In the rows, 128 means zero.
Each path below is one point turned by a fixed rotation once a step. After each direction that follows a path, write how fast that rotation turns it, in deg/step (0 if it stays still).
Each turn is a multiple of 5 degrees from 10 to 175, or 0.
Each row of a path follows its step; steps can be skipped.
Rotation 1:
step 0: [138 128 116 119 131 120 123 122 128 126 136 142 125 126 126 123 121 138
 136 127 133 128 139 128 141 130 135 125 121 129 127 123 135 129 130 124
 136 123 122 120 116 134 124 131 141 137 127 126 118]
step 1: [136 133 134 122 132 137 124 123 130 125 119 126 128 148 128 131 127 118
 122 129 127 131 126 117 132 134 127 121 128 120 134 135 142 130 134 126
 134 117 139 123 140 132 136 130 130 126 129 135 135]
step 2: [140 127 132 129 134 134 128 132 117 124 125 129 125 120 129 137 125 137
 129 122 131 124 129 121 130 123 113 126 131 130 127 127 134 114 126 138
 131 126 112 135 129 115 128 121 141 123 125 117 127]
step 3: [127 121 124 127 121 128 122 127 139 124 135 135 120 136 124 127 131 139
 119 129 119 128 124 138 137 119 127 116 122 127 132 119 134 133 133 130
 136 123 126 121 127 135 117 125 136 142 139 130 132]
step 4: [129 135 142 127 133 143 125 130 128 127 115 117 127 128 123 126 118 118
 128 126 133 123 122 123 136 123 130 133 136 113 134 125 125 130 132 134
 124 134 136 123 138 135 131 129 141 128 132 126 123]
step 6: [126 127 128 136 134 135 128 136 132 122 130 141 128 136 118 121 128 127
 111 128 111 127 125 130 130 117 135 132 132 132 141 133 122 126 132 121
 136 122 132 122 133 134 127 120 121 132 137 130 132]
step 7: [121 132 144 123 130 122 123 128 114 122 111 121 134 123 121 112 119 132
 127 126 133 130 130 128 120 123 127 124 137 126 125 129 128 129 134 134
 124 131 131 125 124 124 125 126 135 125 129 116 117]
step 8: [136 122 127 123 128 119 130 121 131 120 136 133 135 134 120 131 123 131
 132 126 124 123 129 129 131 127 128 132 129 127 121 127 136 137 131 124
 139 145 121 131 131 119 124 127 112 143 140 134 122]
step 10: [133 132 128 129 120 125 124 136 122 121 116 126 146 129 121 124 129 132
 134 134 128 126 131 118 114 135 122 123 122 141 127 124 140 135 137 136
 119 126 122 130 124 127 130 122 132 135 126 121 121]
Directions:
[125 124 130 125 124 127 129 125 127 128 125 127 127 130 128 130 128 128
 129 128 125 127 127 130 126 130 128 126 125 131 128 131 131 127 130 129
 128 127 130 128 128 130 125 126 128 129 126 131 128] | 160
[129 128 124 131 129 127 127 129 131 128 125 129 130 132 131 127 126 126
 129 127 127 129 124 131 129 125 128 126 128 130 127 126 131 131 129 129
 129 128 127 129 125 128 128 129 125 128 128 130 128] | 145
[128 131 130 128 126 130 128 126 127 129 127 129 128 127 128 130 125 124
 128 127 128 127 131 128 126 127 129 126 129 128 128 128 128 126 128 134
 127 127 125 129 122 128 128 130 127 127 129 126 126] | 140
[129 128 126 129 128 128 124 124 126 127 125 127 126 127 129 126 127 128
 129 126 127 125 126 130 126 128 126 130 131 131 129 125 128 125 128 127
 126 128 128 128 132 127 130 129 129 126 125 127 125] | 140
